One turn moves each row of this set onto another row. After a few examples, where does it send each row asked below?
Zaket: [-18  24  13  19   5  -8   1 -14 -18  -1  -9 -17 -11 -15 -37  30  -4  21
   8 -10  30 -20 -17 -36 -22 -24   9 -15  17  -2 -13  22  11  19 -26  -3
   9 -19   0  14   3  20  -1 -20  33  -1  14 -32  -8  17   0  26]
zun: [-12 -14  19  35  13  -1  -4   2   4   3  -6 -22   5  21 -16   7  18  18
   8 -23   3 -10 -31  11  -6 -24 -18 -34  45  18 -33   5   2  10   5 -17
  10  19  -5  21  -1  13  -5   5  -2  13  14 -22 -10  10  20   7]
posan: [  2  -3  13  21   6   0  -5 -22  -8  21  15   4   5  17   1  24  14  24
 -22 -27  -2 -22 -25  16 -11 -36 -14 -31  29  17 -28  18   6  16   7 -11
 -10 -13 -14  14 -14   4  -5 -14   3  23  12 -36 -19   3   9   4]
pinu: [-11  14  59  24  -3  12 -18  10   7   5 -21 -17  -2   7  -8   9  13  16
  30 -10   7 -18 -17   3   9   0 -24   3   8   3 -10   1   5 -23   8  -7
   8 -13  13  -1  -9   4 -15   9 -15   5  -8   0  10  13  11  31]
Ravo: [-23  28   7  -2   5  -4   2  -9 -24   9 -21  -3 -12  -9 -19  20 -12  21
  -3   7  28  -9  -8 -29 -12 -13   5   3  16 -14  14   6  17  31 -28   5
  14 -18  14  -3  11  -3   9 -25  28  23   6 -22   1  15  12  22]
mip: [-14   3   8  -6   6  13  15  -3 -27  -2  26   6   1  -7  14  10  19  13
 -36   8  12 -13 -18   6 -25  -1 -21 -14   8  24  -7   7   5  19  -9 -12
 -11  12 -17  20 -10   3  -1  -2  -7  36  -2 -24  -1 -21   7   1]
sizi: [ -4  24  32  21  20  18   3  22  -6   8 -15 -15  19 -22  -9  15  13  -6
  16   9  18   5 -18 -16 -18  -2 -35 -13   1  10  -3  13   1 -16  -1 -17
   2  16  17  20   4  16  -8   6 -12  12 -12   8  14 -14   4  26]
zevi: [  2  21  24  -4  12  11 -14 -15 -18  -9  -7 -18 -11  12 -30 -15 -19   4
 -14   2  46 -16 -36   7  13  -8   4   6  20  -8  18  -7  34 -17  -8  -3
   7  -2  -5 -11  -1 -19  -4   3   1  35   8  -2  -6  11   2  10]
Sez: [  8  17  52  17  -3   7 -19 -14  10  -7   1 -17 -13  15   5   7  -3  19
   8   2  18 -23 -24  10  15  -7  -9  18 -10  -7 -12  -4   1 -11  -6  -3
  16  -8  -4   6  -9  -4 -18   3  -2   5 -13   2   8  26  -2  33]
Rudut: [-22  14  37   6  -6  -4  -7  -8 -10 -11  -7 -16 -25  -5 -31  15  -3  29
   3  10  22 -31 -14 -29 -22  -8   0   4  10   3  -2  16   5  19 -30   3
  10 -24   0  12 -12   3  -7 -25  38   9  11 -25   6  25  10  19]
novus: [ 11  40  41  19  20  21   3  -4 -19  21  11   6  10 -12  16  22   4  -3
 -14   1  16  -4 -15 -13 -21 -12 -30  -4 -17   7 -15  13  -2  -3 -10 -11
  -5  -9  -4  27  -3  12  -6  -1   7  19 -19  -1  11 -25  -9  23]
gufab: [-17  26  12  20   3  -7   5  -5 -15   5 -17  -3  -8 -21 -10  35  -1  26
  12 -10  19 -15  -6 -31 -18 -14   4   4  -2  -5  -7   9   6  28 -31   3
   9 -17  10   9  11  20  -1 -17  23   0  -2 -27   9  17   5  38]
degeg: [  2  46  26  19  18  16  15 -14 -11  23   4 -19   4   2  -3  20  -2   1
  15  29  31  17 -18 -25   1 -10 -18  -7 -20  20 -21   5  17 -11   5 -20
  -6   6  -4  19  -4  13   0  14  -8   1 -11  -8   5  -7 -11  20]
domuf: [ 22  24  -5  23  20   9  -5 -20 -11  21 -17 -23   3   3 -27   9 -17   5
  -3 -24  47 -21 -34   7  -3 -36   8 -33  30   1  -2  18  33   7 -11  -7
   8  11  -1   2  14  15  10   8  -3  12   0  -2 -15  -1   9  30]
Sito: [ -2  24  18  -3   7   9   3 -14 -15  20 -14 -17 -12  24 -33 -12 -15   8
  -7  26  45  -7 -32   0  13  -5  -5  -9  17  31   9   4  41  -1  -2  -8
 -13  -5  -5 -11 -23 -19   4   6 -11  23  10 -11  -3   3  17  -8]
kofu: [ 16 -18   7  23   7   5 -13 -16  12  13   6 -27  -4  13 -21  22   9  30
 -10 -15   7 -29 -30  22 -22 -33 -12 -23  35  23 -19  24  14  18   6 -10
   3  14 -11  19  -5   7  -7  -7   2  20   9 -13  -7  26  20  20]
Palum: [ -1  40  11  16   8   5  -4 -30 -24  32   0 -10  -4  10 -14  15 -14   4
 -16 -12  31 -26 -28   4 -10 -31  -4 -48  39   1  -5  27  17  14   1 -11
   2 -16  -4  -3  -2  10  17   5  -7  15  -3  -5 -33 -20   8  23]
Valik: [ 14  25  22   6  12  22   3  -4  -2  -2  11 -18  13 -23   4  24  10   3
   7  15  25  -7 -17 -14 -12 -15 -19 -11 -26  -2  -7  15   3 -16  -7 -17
   5  17   3  27   8  21  -9  -4  -7   8 -17  -2   7  -3 -17  38]
mupip: [  1 -13  -8 -13  12  19   4   1  -7  -1  15 -10  10 -13   0  16  19  20
 -20  17   6  -7 -16   8 -23 -13 -21  -5   4  14  11   6  19   8   1 -13
  -6  29   1  16   5  -4  -2 -15  -8  47   1 -18   8   9  10  14]
Rugo: [-10  38   0  20  17  17  -2 -17 -11  35  -6 -15  13   0 -18  30 -18  11
  -8 -26  25 -17 -26 -19 -19 -22  -2 -29  29   4   0  14  21   3  -8 -14
  22   1  -2  -5  22  19  25   9   4   4  13   3 -28 -24   3  14]
nabip: [ -6  34  54  24  -6  -3 -13 -14 -12   4   3   3 -13   0   2  19  -5  11
 -12  -9  16 -24 -23  10   1   4 -18  20   3   9 -12   5  -2  -9   3   1
  -7 -34  -9  -5 -25  -3 -20  11 -13   5 -10   0   0   5  -2  25]
zav: [-13  19  49  29 -10   1 -21 -10  15   1  -2  -4  -1  11   0  21 -11  29
   2 -21  -1 -37 -29  -5   1   1 -10  14  -2  12  -8  -3  -5 -11 -14  -5
  16 -24  -7 -10 -15   5  -7   5  -3 -14  11   0  -9   8   1  13]
sagu: [ -5  22  11  19  18   8  -2  -2 -10  19 -26 -19  14  14 -19  -3  -3  -2
  15 -16  30  -5 -31  -4  11 -32  -6 -53  40 -10  -5   8  19  -2  -3 -17
  16  10  14   0  12  12  14   4  -8  14   5 -10 -23 -11  12  16]
delud: [  2  -1  11  28   4  -2   0 -21   7  19  10 -20  -4  22 -11  17   9  31
   6  12  -4 -15 -29   3  -8 -27 -15 -27   9  47 -24  13  17  12  10 -21
 -20   5 -10  15 -25   9  -1   0 -12   6  10 -32  -9  21  16   8]
giba: [-17  14  28 -19  -2  23  -8  -4  -9   9  -8  -6   1  16 -23  -3 -14  18
 -24  -6  35 -27 -26  -6   2   6  -4   2  23   7  19   0  27  -8 -18  -2
  17 -13  -7 -19  -4 -19   9  -6   9  27  25  -3 -10 -14  10 -19]
Donit: [-15 -13  13  10  20  16   4  25 -11  -3  -4  -7  12   1  -3  -5  22  12
  -6   4  -1   1 -21   2 -20  -2 -31 -11  20  24   1  -8  11   5  -6 -17
  -2  31   4  20   1   0  -2  -1  -5  43   6 -14  16  -4  24   1]
togel: [ -1  30  37  -8   0  22 -13 -13 -31  15  -8   2 -13  12 -17  -8  -7   8
 -19 -12  41 -33 -24   7   7  -6  -2  -9  16   5  13   8  36 -13  -8   2
  -9 -32  -6 -18 -15 -13   2   1  -2  35   2 -14  -7 -16   8   7]
moku: [-23  20  12  -1  11  -2   7  -4 -23  -3  -3 -12  -8 -20 -32  25  -3  17
  -9  17  26  -4 -11 -38 -32 -13  -6   0  14  -2   5  16   8  23 -24  -3
   8  -9   5  18   4   2  -2 -30  37  24  14 -25   4  12   3  12]
Tokud: [-23  -5   9 -22  -1  24   6   8  -3   5  11  -1  11  -5   3  19  10  24
 -31  10   9 -16 -14  -7 -23  11 -22   2   9  22  11   4   9  11 -14 -10
  12  13  -6   3  -1  -8   7 -12   1  31  17  -7   1 -16  12 -16]
tef: [ -5  -9  19  31   0   3 -14 -10  18  14   7  -7  12  11  -9  31   4  38
 -10 -32 -13 -37 -30   1 -23 -21 -14 -15  18  31 -19  13  -1   8  -9 -12
   8  -6 -11   8  -9  11  -1  -9   7   0  26 -18 -15   7  12  -1]
refo: [-21   3  13  10  -3  -8  -1  -6 -10   2 -13  -5 -19   1 -11  18  -1  37
  -1  -2  10 -27  -9 -17 -19 -14   3  -2  14   4  -4   8   6  45 -36   5
  13 -12   3   9   0   5   4 -25  32  15   8 -31   8  24  24  21]
kuz: [-23  15  39  -4   2  15 -17   5 -14  -5 -18 -19  -7  16 -26 -22   0   7
  11   6  24 -20 -29  -1  14  -3  -9 -21  30  -5  19  -3  26 -23   2 -12
   7  -4  13 -16  -7 -12   4   4 -12  31   8  -9 -11   2  16   8]
kopoz: [ -2   4   6 -13   8  16  17  -3  -7  18   5  -4   6  12   7   4  12  17
  -8  39  15   9 -16  -3   2  -5 -22  -9 -12  33  -2   0  22  13  -3 -16
 -16  17  -1  12 -16 -10   2  -9 -11  30   1 -26  11  -1  14  -7]
ledaf: [ -8  43  27  13  17  30   1  -3  -5  21   7  -9  21 -16   1  36  -3   8
   0  -6  15  -6 -14 -35 -22  -7 -20  -5 -14   2  -3  10   5 -18  -9 -18
  18  -2   1  12  18  20   9   2   8   4   0   4  -4 -26 -14  17]
Vego: [  6  26  41  36   3  -1  -9 -18   3  17 -10 -11 -12  28  -4   2 -11  22
  16   7  12 -12 -29   1  19  -9  -8  10 -11  31 -16 -10  20  -6  -3  -8
 -11 -16  -6  -3 -26  -2  -7  15 -11  -2  -3 -15   7  21  10  17]
buka: [ 11  34  -5  22  18  14   9 -24 -12  51 -14 -21   3  17 -19  20  -7  11
  10   1  32   2 -21  -8   1 -33  -4 -35  17  25 -13  15  41  10   9 -16
  -9   3   1   2   3  12  18  11 -11  10   0 -16 -11  -4  13  19]

posan moves to mip
Sito moves to buka
Where do these go?
zav moves to giba
Donit moves to sizi
zevi moves to domuf
Ravo moves to Zaket

